One hidden turn or mirror swaps the rows below in pairs. Which row is each named row swapped with?
The rows were stretched afterwards, more along some directions than others.
pubar: [85, 19, 31, -58, -30, -125, -42, 62, -114, 76, 2, -126, 40, -122, -160, -22, 15, -53, 10, 55, 111, 6]
Firib: [136, -21, -3, -3, 5, -56, 11, -18, -125, 1, -81, 7, -11, -66, -163, 7, 41, -26, 26, -31, -27, -9]
Luni: [45, -146, 113, -175, -19, -81, 120, -12, 76, 146, -11, -96, -5, 8, -149, -112, 115, 65, -55, 123, -9, 2]
tibu: [-6, 11, -22, -37, -98, -44, -149, -36, 121, -17, 21, -97, -9, -28, -36, -40, -43, 31, 24, 124, 109, -43]
tifon: [-18, -81, 86, -149, 109, -8, -64, 75, 66, 1, -110, 31, 30, -87, -168, 35, 68, -12, 31, -128, 86, 7]
Zerif: [-8, -68, 125, -70, 16, -68, 145, 179, -93, -1, -148, 59, -5, 53, -209, 22, 196, -107, -44, 21, 171, -35]
Gazig: [59, -102, 183, -151, 115, -43, -21, 81, 48, 32, -116, 70, 69, -17, -148, -13, 67, 70, 53, -101, 150, 29]
Dige: [11, -117, -62, 28, -8, -53, -32, 42, -10, 215, -65, 39, 19, -27, -104, -73, 15, 20, 52, 44, -92, -50]
sila: [-22, -55, 109, -139, 3, -1, 2, -66, 82, 122, -1, -32, 26, 70, -23, -109, 77, 97, -51, 65, -18, -26]
neso: [93, -26, -71, -2, 44, -52, -38, 37, 10, -66, -67, 15, -64, 50, -49, -84, 19, -82, -166, 1, 171, -1]
lobib: [38, -43, 119, -25, -3, -76, 133, 207, -173, 15, -127, 7, 33, 30, -166, 48, 110, -41, 1, 2, 158, 36]
Muli: [75, -84, -75, -121, -27, -137, -86, 132, 26, 46, -43, -136, 17, -104, -142, -88, -107, 151, 60, 22, 60, 131]
Meka: [55, -134, 163, -137, -46, -91, 128, -17, 37, 140, -35, -55, 32, 16, -153, -99, 102, 127, 22, 106, -42, -8]
Tavo: [134, 2, 31, 93, 65, -82, -33, -28, -107, 95, -91, 79, -61, -40, -187, -74, 65, -31, -3, -79, -17, -38]
Pip: [3, 14, 38, -156, 172, -94, 87, 55, 89, 5, -61, -95, -3, -9, -107, -12, -12, 15, -115, -80, 6, -25]
gur: [124, 18, -142, 10, 14, -59, -51, 39, 44, -61, -86, -91, -60, -23, -93, -126, 57, -45, -79, 16, 195, -67]
Moz: [-17, 58, 54, -24, -39, -64, -99, -12, 124, -33, 43, -55, 6, 60, -8, -98, -60, 14, -24, 139, 133, -17]
Vivu: [88, 43, -91, 80, 10, -24, -30, 37, 18, -64, -66, -43, -69, 64, -12, -77, 21, -67, -175, -13, 101, -26]
sur: [12, 12, 58, -98, -37, -135, 71, 117, -138, 34, -26, -176, 68, -113, -192, 21, 24, -49, 23, 35, 163, 68]
zugiv: [75, 32, -28, 31, -63, -116, -127, -38, 132, 5, 39, -82, -21, -63, -68, -122, -7, -71, 48, 141, 116, -38]
tam: [1, -33, 159, -124, 125, 81, -8, 63, 25, 6, -84, 63, 31, -21, -87, 87, 27, 3, 92, -128, 69, 10]
nuv: [18, 41, 63, -132, 156, -26, 98, 51, -35, 28, -76, -93, 9, -40, -116, 60, -44, 85, -32, -111, 24, -7]
Vazus: [69, 27, -17, -112, 164, -72, 85, 33, 48, 56, -61, -146, -29, -110, -127, 5, -26, 54, -11, -46, -35, -40]
bibe: [-5, -39, 56, -43, -10, -48, 102, 170, -95, -77, -62, -15, -36, -38, -113, 139, 124, -89, 3, -31, 130, 42]
Did: [141, -8, -26, 48, 44, -52, 17, -20, -174, 43, -84, 15, -69, -62, -206, -8, 75, -23, 16, -67, 0, 8]
teg: [98, -21, -13, 58, 47, 3, 21, -19, -140, 34, -63, 46, -28, -7, -112, 1, 86, -119, -18, -75, 20, 2]
suge: [3, 86, 15, -6, -71, -24, -153, -29, 62, -27, 57, -53, -2, 48, -24, -22, -1, 47, 39, 141, 144, -102]
Nifuz: [30, 14, -145, -29, -11, 2, -66, 63, -11, -95, -71, -38, -51, 27, -27, -27, 26, -29, -95, -46, 202, -39]
rikil: [48, -136, -69, -186, -29, -108, -40, 120, -40, 49, 6, -96, 48, -79, -120, -51, -5, 53, 98, 20, 79, 130]
babem: [2, -103, 137, -208, -25, -55, 82, -23, 38, 143, -42, -95, 60, 27, -104, -72, 87, 117, 1, 88, 15, -36]
velu: [109, -60, 112, -52, -31, -182, 165, 69, -23, 36, -98, -116, 27, -107, -386, -75, 176, -54, 75, 42, 67, -9]
milim: [-47, 8, 12, -22, -75, -40, -166, -55, 161, -10, 61, -46, 29, -12, 8, -47, 6, -13, 63, 105, 89, -77]
luk: [-31, 2, 100, -112, -40, -114, 9, 78, -51, 49, -38, -161, 117, -70, -136, -58, 62, -38, -28, 18, 127, 23]
Saf: [64, -106, -78, -184, 23, -86, -96, 85, 7, 86, -39, -113, 41, -113, -136, -64, -58, 122, 90, -29, 104, 117]
rur: [49, -91, 183, -36, 5, -143, 166, 37, -25, 72, -108, -91, 49, -138, -365, -3, 79, -61, 84, -21, -28, 38]
Beg: [137, -112, -98, -207, 7, -169, -68, 119, 7, 25, -12, -131, -17, -151, -205, -70, -71, 60, 68, 42, 99, 104]
Gelir: [-49, -147, -59, -49, -47, -66, -13, 84, -25, 181, -56, 16, 59, -10, -92, -16, 139, -27, 112, -12, 12, -46]
minof: [19, -35, 137, -44, 146, 49, -60, 33, 56, 54, -117, 93, 14, -16, -121, 22, 64, -12, 39, -96, 38, -27]
Dab: [-17, -48, 102, -70, 25, -105, 124, 18, -40, 52, -76, -106, 73, -58, -301, -67, 150, -123, 15, 24, 54, -36]
zetam: [19, -84, -67, 12, -36, -68, -49, 50, 77, 148, -24, 7, 21, -84, -67, -23, 59, -42, 113, 26, -62, -71]
ziv: [41, -70, 143, -155, 17, -54, 57, -56, 102, 135, -13, -71, -21, -30, -144, -64, -5, 157, -42, 102, -57, -18]
zifam: [-17, -54, -81, -97, -30, -156, -55, 81, -11, -19, -48, 73, 19, -61, -79, 17, -6, -121, -4, 28, 79, -98]
Tep: [-13, -56, -20, -126, 97, -153, 46, 97, -25, 29, -42, 42, -2, -56, -160, 36, -19, -87, 14, -40, 55, -21]
nomak: [-9, -106, 159, -154, 31, -52, 106, -23, 57, 154, -60, -52, 28, 44, -111, -95, 101, 113, -32, 33, -15, 42]
dun: [6, -59, -63, -101, 114, -136, 7, 78, 41, -29, -26, 36, -25, -47, -69, -32, -23, -180, 21, -53, 20, -6]
Lum: [70, 27, -117, 47, 41, 5, -51, 36, 21, -73, -30, -60, -49, 36, 58, -20, 39, -127, -104, -26, 118, -26]
Beran: [-58, 36, 35, -20, -11, -45, -102, -6, 129, -20, 28, -59, 38, 63, 42, -74, -21, -44, 3, 86, 169, 16]
Zimu: [89, -96, 48, -172, 25, -127, 72, -20, 82, 154, -11, -108, 1, -56, -148, -117, 84, 80, 68, 84, -32, 2]
pob: [83, -41, 81, -168, 162, -159, 123, 69, 61, 34, -107, -82, -32, -71, -234, -28, 8, 61, -91, -61, 32, -5]
rul: [11, 43, 26, -27, -2, -40, -133, -39, 130, 39, 79, -112, 17, 14, -20, -71, -30, 22, 40, 125, 125, -27]
taze: [32, -134, 126, -186, -41, -28, 62, -40, 108, 91, -30, -14, 5, 20, -93, -86, 79, 67, -61, 113, -44, -70]
nidul: [-26, 41, -24, -63, -51, 8, -118, -29, 92, -33, 66, -94, 32, 105, 71, -87, 47, -25, -5, 139, 215, -56]
sar: [-11, -19, 94, -66, -39, -31, 59, 167, -139, -15, -120, 62, -28, 28, -213, 78, 173, 8, 23, -30, 233, -38]
mafuf: [21, 1, 119, -56, -46, -153, -26, 73, -89, 79, -4, -86, 86, -126, -208, -20, -6, -17, 40, 46, 103, 40]
mem: [-13, -56, -44, -119, 99, -131, -19, 71, 27, 6, -34, 64, 18, -57, -61, -8, -43, -166, 19, -27, 68, -53]
Nutuf: [6, 27, 47, -129, 204, -49, 83, 33, -12, 29, -23, -63, -2, -1, -50, 54, -18, -21, -75, -72, 13, 7]

milim swaps with Meka
rul swaps with Luni
velu swaps with zetam
Dab swaps with Dige
nuv swaps with Nifuz
Muli swaps with luk
Tavo swaps with dun
Lum swaps with pob
tibu swaps with babem

One hidden turn or mirror swaps the rows below in pairs. Which row is each named row swapped with?
The rows were stretched afterwards, more along some directions than others.
des: [26, -34, 108, 120, 12, 8, -8, 30, 87, -79, 112, 101, 215, 32, -73, 92, -8]
bag: [-81, -14, -33, 21, -95, -2, -72, -112, 185, 36, 25, 142, 188, 105, -98, -126, 4]
Dor: [-22, -3, -44, 143, -5, 3, -52, 51, 23, 39, 113, 109, 127, 33, -71, 123, -61]
Ruge: [-51, 81, 93, -45, -25, 47, -42, 58, -107, 97, 55, -25, 14, -54, -142, -1, -8]
fama: [-65, 70, 4, -26, -122, 9, -84, -143, 168, 7, 33, 119, 120, 110, -128, -23, -52]
gusu: [-63, -109, -170, -56, 35, 20, -16, -16, 76, -46, 51, 82, 167, 34, -142, -62, -5]
Lala: [-3, 70, -5, -84, -4, 9, -174, -176, 33, -2, 33, -57, 64, 8, -25, 20, -7]
lazoz: [1, -5, 149, 5, -23, 58, 68, 18, 123, 12, 74, 82, 278, 23, -144, -65, 3]
refi: [-116, 47, -74, 86, 44, -5, -89, -67, -5, 35, -49, 113, 46, 58, -236, -80, 43]
lezu: [5, -79, -125, 194, 34, -131, -184, 14, 113, 210, 26, 122, 115, 151, -75, -141, 17]
Kibu: [-142, -58, -51, 110, -5, 1, -64, 30, 96, -42, 33, 229, 229, 117, -221, -62, -52]
Sigur: [-102, -43, -80, 72, 16, -67, -129, -143, 95, -63, 42, 142, 116, 67, -171, 14, -1]
kegev: [-19, -22, 42, 64, -12, -104, -4, 17, 73, 15, 65, 62, -67, 16, -128, 38, -6]
tuk: [-11, 20, -20, -71, -39, -101, 56, -5, 19, 55, 34, 169, -20, 28, -150, 65, -41]
pemi: [-31, -18, -31, -168, 86, -18, -54, -74, 36, 29, 65, -32, -28, -113, -108, -38, 56]
Nonu: [-7, 1, 198, -29, -66, 107, 86, 23, 92, 5, 70, 84, 156, 32, -133, -10, 66]
toril: [-91, 112, 40, 25, -55, -34, 126, -31, 4, -99, 20, 125, 99, -31, -133, 43, -127]
Feleb: [3, 31, -57, 61, 20, -106, -228, -57, 39, 138, 28, -52, 141, -8, -18, -152, -35]
rupe: [27, 1, -97, -52, -89, 41, -63, -24, 131, -89, 86, 59, 59, 93, -1, 108, -74]
Kibug: [7, -52, -85, 96, 123, -170, -192, -173, 103, -8, 55, -16, 49, -32, -94, 30, 16]
vod: [20, 49, 47, 163, 28, -39, -19, 18, 91, -57, 20, 43, 163, 0, -62, -32, -26]
Kunu: [-72, 16, 40, 57, -4, 65, -2, 2, -11, -91, 88, 5, 11, -3, -141, 150, -65]
tonup: [-22, -79, -71, 123, -42, 14, -51, 96, 132, 147, 6, 183, 271, 127, -105, -216, 26]
Kazop: [-37, 13, 76, -65, -74, -2, 3, -40, 100, -38, 1, 80, -61, 24, -182, -8, 49]
dur: [58, 52, 38, -50, 66, -37, 3, 51, -18, 33, 16, -16, 177, -100, -34, -98, -27]
vekot: [-73, 23, 34, -44, -29, 93, 67, 36, -22, -53, 93, 21, 238, -70, -54, 1, -75]
Raro: [14, -52, -2, 133, 142, -99, -67, 60, 6, 129, 12, 39, 175, 22, -74, -113, -33]
nefo: [-5, -66, -39, 29, -64, 31, -57, 149, 117, 24, 58, 138, 247, 138, -28, -100, -99]
tif: [-106, 33, -103, 0, -130, 206, -15, 46, 20, -26, -8, 133, 23, 120, -131, -10, -8]
sim: [-36, 73, -14, 34, -9, -135, -99, -83, 52, -23, 13, 26, -91, 22, -41, 73, -127]
dudo: [-78, 132, -103, -118, -58, -36, -75, -76, -30, 12, -23, 60, -18, -29, -88, -28, -86]
Tupa: [26, 25, -87, -39, -33, 18, -101, 24, 106, 90, 108, 42, 103, 2, 68, -18, -56]
zogik: [-1, -94, -45, 35, 74, 53, -24, -11, 104, -70, -13, -16, 170, -18, -105, -171, 74]
ketoz: [-28, 43, -38, -97, -11, -31, -2, -108, 40, -7, 19, -42, 15, -120, -107, -85, 67]
labi: [80, -22, -102, 54, -18, -237, -52, -50, 180, 48, 46, 129, 150, 39, 29, -44, -105]
fuz: [4, -69, -132, 193, 98, -63, -245, -90, 102, 62, 38, -11, 196, 94, -41, -75, -30]
leluz: [37, -31, 135, 72, 60, -50, -112, -31, 145, -99, 47, 64, 130, 63, -136, 32, 15]
kip: [-7, 82, -90, 6, -107, 97, -47, 40, 4, 165, 36, 80, 124, 46, -37, -75, 29]
bav: [-62, -59, 1, -140, 14, -24, -78, -36, 66, -62, 1, 46, -9, 50, -192, -58, 3]
rep: [56, 74, 16, 95, 60, -105, -101, -117, 65, 53, -24, 48, 159, 56, -57, -65, -24]

Sigur swaps with des
Kazop swaps with tonup
tif swaps with zogik
lezu swaps with kegev
Dor swaps with Kibug

